In the rows, 128 means zero.
Each named move below is a turn or a mirror, shown by a few rows before and after it. Which moves, in which order, take the first row of each later pair to the second? The first pair is answered.
move q203:
[131 175 158  88  96 133 117 139 158 125 178  86] -> [132 174 174  93 103 134 103 139 143 131 172  78]
[119 111 116 124 125 119 142 133 128 146 130 138] -> [120 113 130 136 136 128 124 134 107 144 122 127]
[106  94 125 121 132 122 129 140 134 138 163 124] -> [106  92 139 128 137 131 117 143 118 140 152 116]
[103 125 193 101 105 183 145 110 124 134 151 105] -> [105 129 170  94  86 171 169 111 155 133 159 122]
move q281:
[ 94  75 103 121 125 111 138 132  96 127 105 141] -> [ 99  83 108 104  99 113 167 127 129 122 138 135]
[164 174 182 105 147 126 148 111 133  89 106  58] -> [144 160 151 126 185 118 114 121  81  88  59  85]
[139 142 132 147 168 111  91 130 101 129  76 133] -> [119 121  89 136 150  90 120 126 119 131  89 173]
move q268:
[135 111 110 117 126 137 114 122 110 133 128 113] -> [142 121  95 121 124 121 118 123 122 131 125 121]
[153 178 152 117 116 104 105 138 161 133 142 108] -> [100 113 181 109 111 148 110 124  91 143 145 126]
[172 120 128 148 113 157 170 103 158 103 139 108] -> [150  91 131 146 110 169 173  98 128 107 138 122]
[127 152 128  68 136  87 145  99 178 154 141 107] -> [108 122 168  64 131 121 142  88 139 161 146  99]

Each pair is 2 to 3 moves apart.
[112 138 147 130 127 152 134 132 114 131 157  83] -> [125 167  93 143 147 110 113 143 131 119 129  98] | q281 q268 q268
[140 144  98 134 109 125 148 158 178 150 156 130] -> [112 105 141 145 145 164 104 151  89 153 122 126] | q281 q281 q268
[130 144 156 108  90 137 165 124 172 111 164  90] -> [118 128 174 142 145 143  92 131  80 114  99  88] | q203 q281
[ 72  94 102 126  95 144 211 118 120 116 167 166] -> [ 86 100 184 128 110 188 178 110  81 119 164 110] | q268 q281 q268
[144 127 145 124 110 133 148 123 174 124 170 115] -> [138 127 151 155 160 139  90 130 104 121 116 114] | q281 q281
[159 183 125 114 121  93 101 117 183 129 155 120] -> [141 164 125 140 159  93  53 122 111 128 109 134] | q203 q281
[ 87  91 150 122 149 160  97 127  83 116 122 137] -> [113 115 188 109 135 175 113 125 115 117 157  97] | q203 q281 q203
[120 165 166 133 156 172 106 111 107 130 119  94] -> [ 74 120  85 127 138 134 151 116 118 133 122 175] | q268 q203
[133 133  97 108 112 115 144 124 178 127 158 123] -> [113 108 114 134 159 129  88 124  89 127 107 126] | q203 q281
[148 140 104 119 115 113 145 137 168 123 141 127] -> [158 155 138 132 142 125 107 134 135 119 114 108] | q281 q281
[157 192 181 131 132 123 104 121 122  95 141  84] -> [108 146  92 148 152  83  98 126  83  94 102 172] | q281 q281
[145 118 160 186 159 141  93 131  70 127  96 123] -> [180 157 180 158 114 146 138 124 152 124 153  86] | q203 q268 q203
[149 149  98 127 109  84 141 135 183 128 133 131] -> [138 127 176 141 138 141  89 123  87 133 108  95] | q268 q281
[128 129  73 136 120 105 108 114 112 133  79 171] -> [162 150 156 138 128 145  82 109  91 137  84 109] | q268 q281 q268
[155 152  93 113 122 106 151 132 193 117 150 133] -> [123 122 105 145 179 120  81 138  92 124  86 143] | q203 q281
[101 110 141  99  92 130 166 124 148 129 156 148] -> [ 95  95 160 104 104 145 153 116 109 131 144 144] | q268 q281 q268
[125 156 151 131 131 129  94 126 101 122  96 101] -> [ 90 116  96 116 102 114 131 123 112 131 113 155] | q268 q281
[141 125 144 153 170 134  75 132  93 133  99 121] -> [163 166 115 148 157 101  88 138 147 122 107 123] | q281 q268
[120 131 147 128 130 159 130 128  96 145 134 115] -> [125 146  93 125 123 118 147 135 142 138 137 140] | q281 q268 q281
[107  99 152 167 163 138 124 138  70 142 122 125] -> [ 89  83 105 155 141 117 161 135  97 137 132 166] | q281 q203
[144 171 117 131 121  89 139 132 151 119 130 126] -> [132 146 142 115  96 122 161 121 147 125 158 116] | q268 q203
[160  86 147 115  91 150 165 103 162 157 147  96] -> [178 123  89 134 115 103 150 118 195 150 119 119] | q203 q268 q268
[105  85  93 136 143 128 117 137  72 132 104 155] -> [159 156  67 135 135  90 125 148 152 121 114 128] | q268 q281
[144 145 174 106  98 159 129 129 139 130 149  93] -> [141 162  91 134 137  96 101 145 142 117  97 137] | q281 q268 q268
[111  94 160 138 125 129 106  90  83 122 121  99] -> [110  96  87 129 107  88 141  97 137 112 130 147] | q268 q203 q281
[118 108 156 121 118 164 129 127 103 134 147 106] -> [109 114  76 132 131 114 127 140 121 124 119 159] | q281 q268
[154 138  67  81 122 102 104  99 120 100 121 136] -> [157 134 126  83 131 141  88  90  83 104 124  99] | q281 q268 q281
[ 89 159 147  77  99 165 154 113  95 120 131  69] -> [105 196  76  85 106 106 158 132 150 109 122  94] | q268 q268
[123 168 206 114 117 134 118  92 155 107 141 103] -> [ 73 117 143 139 150 114  97  96  91 110  91 177] | q281 q268
[141 147 162 139 145 135  83 131 107 124 100  97] -> [160 163 159 129 125 126 104 129 147 128 124  86] | q203 q281 q203
[140 175 138 104 116 111 138 139 187 117 142 112] -> [131 172  97 117 133  81 122 151 174 112 113 140] | q281 q281 q203
[126 153 203 102 126 147 127 126 148 139 145 136] -> [ 90 122 139 120 151 118 111 133 113 143 103 199] | q281 q268
[149 177 115 122 148 121 112 138  82 119 116 141] -> [156 182  98 110 122 111 140 137 131 121 143 151] | q203 q281
[112 110 125 108 113 115 155 130 127 141 140 145] -> [114 111 155 111 120 133 139 126 105 140 136 122] | q268 q281 q268
[119 140  92 117 120 108 126 124 168 118 136 141] -> [103 122  98 133 146 118  92 127 113 122 105 149] | q203 q281
[154 154 131 132 122 125 122 134 158 118 169 113] -> [105  97 119 136 132 140 113 126  90 121 146 148] | q281 q268 q281
[141 170 133 122 131 129 120 134 178 120 120 102] -> [125 143 149 135 155 149  85 129 115 126  92 108] | q281 q281 q268
[127 143  94 148 170 101  78 129 127 112 101 143] -> [105 114  73 123 124 100 136 123 163 118 144 172] | q268 q268 q203
[101 125 134 108 176 126 100 116  94 129 119 137] -> [103 124 167  89 149 151 126 107 115 130 153 118] | q203 q268 q268
[ 67  84 117 113  86 166 168 103 116 150 145 175] -> [160 199 134 125  93 132 146 118 208 133 147 104] | q268 q281
[100 119 120 108 103 120 182 122 159 124 177 149] -> [121 138 197 121 136 156 135 116 119 124 162  91] | q268 q268 q281
[160 146  86 152 160  89 108 130 135 117  91 126] -> [109  70 140 133 139 149 130 109  70 140 119 133] | q281 q268 q268
[ 99 111  60 125 149  86 148 147 129 123  94 167] -> [142 168  75 129 163  73 125 153 156 112  87 126] | q203 q268 q203
[154 152 123 144 135 121 113 137 120 133  96 117] -> [156 152 147 134 117 136 120 131 131 130 121 102] | q281 q281 q268
[157 160 136 132 125 118 105 128 135 102 128  85] -> [106 101 107 115  91 120 156 121 136 115 154 136] | q268 q203
[149 161 137 115 112 127 148 125 169 127 150 108] -> [134 147 146 143 154 137  95 128  96 131  99 113] | q203 q281
[155 166 158 137 117 139 127 125 150 129 137  96] -> [126 140  97 154 141 106 106 137 117 123  96 152] | q281 q268 q268
[112 155 127 150 144 102 122 132  90  99  97 141] -> [121 167 111 136 126  86 149 132 135  97 118 145] | q268 q203
[137 159  65 134 115  97 143 113 147 123 110 126] -> [128 141 115 145 148 132 102 111  73 127  85 105] | q203 q268
[169 186 147 138 151 115 102 135 150 117 107  86] -> [127 145  70 141 159  85 107 143 133 114  84 155] | q281 q281
[146 146 106 122 133 118  84 145 113 108 108 139] -> [154 149 153 112 124 144  92 140 122 110 127 108] | q203 q268
[168 193 145 133 152 108  97 143 167 131 130  59] -> [ 66  64 142 124 143 153 111 126  58 157 122 132] | q268 q281
[170 197 133 173 124 150  98 130 137 109 116  93] -> [132 156  60 181 131 117 107 135 125 109  95 162] | q281 q281
[128 126  91 133 153  88 104 141 111  99  95 136] -> [116 108  88 105 111  99 158 131 153 105 143 146] | q268 q268 q203
[106 133 122 136 149  91  86 144  91 137  91 119] -> [115 138 138 140 152  99  82 143  88 137  91 101] | q268 q268
[143 155 147  98 150 125 125 163 144 120 106  74] -> [105 108  83 100 144 102 141 162 130 127  93 136] | q268 q268
[129 166 116 120 129 109 123  95 171 150 117 102] -> [113 143 158 113 121 142 126  90 144 156 128  86] | q268 q203 q281
[102 108 121 129 150 134 110 129  79 137  99 147] -> [109 107 121  99 102 131 169 128 146 139 152 145] | q281 q281
[125  98 180 114 102 171 155 109 113 132 144 122] -> [ 98  75 114 132 123 140 142 118  96 130 112 175] | q268 q203 q281
[126 111 115  89  96 148 167 113 128 123 157 118] -> [165 165  95 112 124 114 137 127 152 113 125 103] | q203 q268 q268
[144  94 115 133  93 143 145 132 112 102 128 145] -> [172 133 123 133 100 135 138 136 139  97 130 120] | q268 q281
[117 119  99 136 119 109 170 136 145 137 150 162] -> [156 157 168 150 140 140 127 137 127 138 140  98] | q268 q203
[160 152 137 149 110 137 122 144 148 107 159 113] -> [146 139 114 169 138 123  94 148 104 109 126 134] | q281 q281
[ 76  69 104 124 100 143 176 104 144 122 160 199] -> [ 69  59 114 129 109 149 169 104 120 122 151 201] | q281 q281 q268
[143 155 113 160 164 104  79 147 108 117  78 130] -> [151 168  84 135 119  87 139 147 190 112 124 143] | q203 q281
[171 158 106 147 156  83 121 144 142 109  90 107] -> [137 115 132 148 167 117 107 136  74 121  73 115] | q281 q268 q281
[115 120 131 166 143 116 131 135 118 121 107 165] -> [122 123 125 154 120 111 164 136 152 116 131 161] | q203 q281
[120  91 100 106 107 102 193 131 163 167 175 138] -> [102  68 132 135 163 133 123 133  53 170 118 132] | q203 q281
[169 180 113 137 109 101 110 154 184 102 123 109] -> [141 140 180 145 131 154  72 142  90 118 100  95] | q281 q281 q268
[101  83 131 129 137 148 113 115  77 138 119 140] -> [130 121  89 111 103 108 164 120 175 131 154 143] | q281 q281 q268
[179 176 178 132 124 140 127 116 152 125 130  71] -> [155 162  84 128 111  84 160 122 195 122 128 140] | q281 q203
[111 126  79 146 122  91 131 113 152 118 125 162] -> [100 100 127 124  94 139 158 104 149 121 158 141] | q268 q268 q203
[113 116 126 138 146 109  99 143  97 123  95 139] -> [117 115 115 113 104 101 153 134 162 123 141 143] | q281 q281
[132 125 134 136 120 156  95 122  96 132 103 117] -> [157 162 103 131 109 123 111 130 152 126 115 112] | q281 q203 q268
[ 88  76 166 139 140 163 101 126  48 142 108 121] -> [ 72  58 117 109  84 144 175 118 114 147 152 163] | q281 q281
[104  84 100 155 165 110  84 146  60 128  72 176] -> [151 152  98 160 180  83  61 152 104 120  63 142] | q268 q281 q203
[122 136 104 156 154  86  97 144 122  75  88 167] -> [ 95  85 190 128 116 160 129 121  85  90 133 137] | q281 q268 q268
[137 122 180 146  99 169 140  88 133 148 168 109] -> [128 127  62 169 130  93 126 105 148 136 122 174] | q268 q203 q268
[154 165 152 154 168 117  83 117 109 124  96  90] -> [168 183 121 129 130  91 130 112 180 119 134  96] | q203 q281
[141 115 137 188 171 140  87 139  92  92  91  89] -> [124  95  52 166 134  98 148 139 155  91 118 153] | q268 q203
[154 163 116 124 122 113 150 136 175 123 139 118] -> [143 150  98 127 120 102 153 134 174 123 138 132] | q268 q268 q268
[137 152 125 120 160 127 112 136 111 128 102 161] -> [124 132 113 114 148 131 127 135 113 130 113 181] | q268 q268 q281
[135  96 155 164 142 188 120  94 103 120 113 124] -> [130 100  83 152 116 145 164  98 169 119 138 165] | q268 q281
[145 170 116 110 117 118 183 133 150 120 190 130] -> [130 147 175 113 123 164 160 123  96 128 184 110] | q268 q203
[107 137 153 141 132 132  99 106  90 131  91 103] -> [ 90 109 152 117  89 143 152  99 119 135 132 115] | q203 q268 q268
[ 87  86  87 119 112 130 133 122 126 142 122 144] -> [139 153 131 141 144 134  86 129 127 130 102  82] | q268 q203
[115 110 151 129 132 145 112 132  81 129 113 130] -> [159 165 130 135 138 115 109 141 139 116 112 111] | q268 q268
[126 120 149 116 109 123 165 150 155 133 127 156] -> [148 152 145 129 138 107 136 161 154 127 105 143] | q203 q268 q268
[169 131 142 100 120 132  96 128 140 124 165  82] -> [125  87 113 115 145 127  75 128  82 127 131 126] | q281 q268
[133 131 143 105 127 163 130  97 101 142 141  83] -> [155 168  92 121 146 113 112 113 129 131 117  96] | q281 q268 q268
[119  78 145  96  84 158 162  82 164 149 147 164] -> [112  70 166 100  96 180 146  81 135 152 140 154] | q268 q281 q268
[ 89  81 149 128 123 145 119 128  78 138 134 146] -> [133 133 151 150 161 125  80 137  81 126 103 121] | q281 q268 q203
[130 136 102 149 124  90 146 148 149 112 110 155] -> [108  99 162 142 122 146 142 130  94 124 123 135] | q268 q268
[123 149 135 111  71 116 184 129 181 113 172 137] -> [126 142 199 108  78 157 160 117 134 118 170 102] | q268 q268 q281
[116 118 134 151 144 129  88 130 113 116  92  98] -> [103 112  85 138 120  98 123 134 152 114 110 136] | q268 q203
[138 142  99 141 153 100  98 136 125 116  98 136] -> [149 151 152 137 148 132  95 130 120 119 116  93] | q203 q268
[127 159 118 165 156 132  91 109 141 123  94 139] -> [141 173 147 154 145 146  99 101 151 123 109 113] | q281 q268
[185 182 123 121 102  75 125 123 182 101 147 120] -> [150 142 155 151 155 106  59 120  64 109  89 123] | q203 q281 q268
[ 83 106 109 120 132 130 134 122 102 137 130 144] -> [108 125 156 111 118 152 135 116 121 138 151 104] | q281 q281 q203
[112  98 169 115 135 149 116 109  58 137 116 133] -> [166 164 163  99 108 123 147 115 162 128 156  97] | q268 q281 q268
[134 186 134 131 100 116 132 129 146 112 139 102] -> [119 169 114 148 131 106 100 130 103 112 102 122] | q281 q281
[162 170  99 162 150 118 113 117 136 124  87 123] -> [145 150  69 160 137 106 135 118 139 125  94 157] | q281 q203 q281
[159 167 112 136 150 107 123 135 158 116 119 110] -> [104  92 107 118 114 133 163 122 134 126 146 153] | q268 q268 q281
[106 116 121 130  77 123 152 138 157 125 123 100] -> [102 118  99 153 110 103 122 147 126 121  84 114] | q203 q281 q268
[149 147 160 106 141 135 128 133 141 130 135  92] -> [120 118 116 126 165 113 112 137 107 131  98 139] | q281 q281
[111 119 132  95  96 105 181  97 168 136 159 155] -> [ 93  94 160 122 145 125 112  98  65 141 100 155] | q203 q281
[128 133 201 115 110 184 131 111 126 132 164  86] -> [ 82  89 132 146 154 149  95 120  63 136 101 159] | q281 q281
[143 124  95 121  99 129 203 137 172 119 181 113] -> [128 112  49 138 115 102 191 148 154 115 154 150] | q281 q268 q268
[167 158 163 138 169 142  72 153  82 101  99 108] -> [117 105 112 139 166 129  90 150  57 105  90 167] | q281 q281 q203
[126 119 141  94  72 138 180 104 146 129 151 119] -> [148 142 186 122 119 151 111 110  91 125 108  85] | q268 q281 q281
[127 159 142  98 138 112  67 183 110 178  78 116] -> [134 179 119  77 104  90 111 181 182 174 117 121] | q203 q281
[114 105  56 130 107 110 139 125 148 112 117 182] -> [176 179 135 150 141 126  80 132 143 109  96  93] | q268 q281
[124  99 119 166 153 120  99 135  73 130  90 138] -> [112  82 110 159 141 121 116 133  77 132 100 154] | q281 q203
[140  98 108 132 144 103 139 155 188 114 120 146] -> [138  86 182 124 133 150 137 146 157 120 137 109] | q281 q268
[140 162  69 131 123  81 146 145 166 115 131 135] -> [161 175 156 143 151 128  96 142 115 119 111  76] | q281 q203
[ 91 126  95  88 108 102 124 118 165 137 109 138] -> [113 140 163  97 127 142  91 115 132 140 101  86] | q281 q203
[ 89 111 140 130 122 151 131 110 111 136 126 133] -> [111 144 114 149 148 122 104 124 120 126 101 132] | q268 q203 q268
[156 156 160 124 133 136 127 125 142 129 135  94] -> [106 101 102 130 137 121 136 125 107 134 115 162] | q281 q268 q281
[132 122 178 118 104 173 140 121 139 143 164  97] -> [165 172 133 130 119 127 130 132 182 130 150  99] | q268 q268 q281
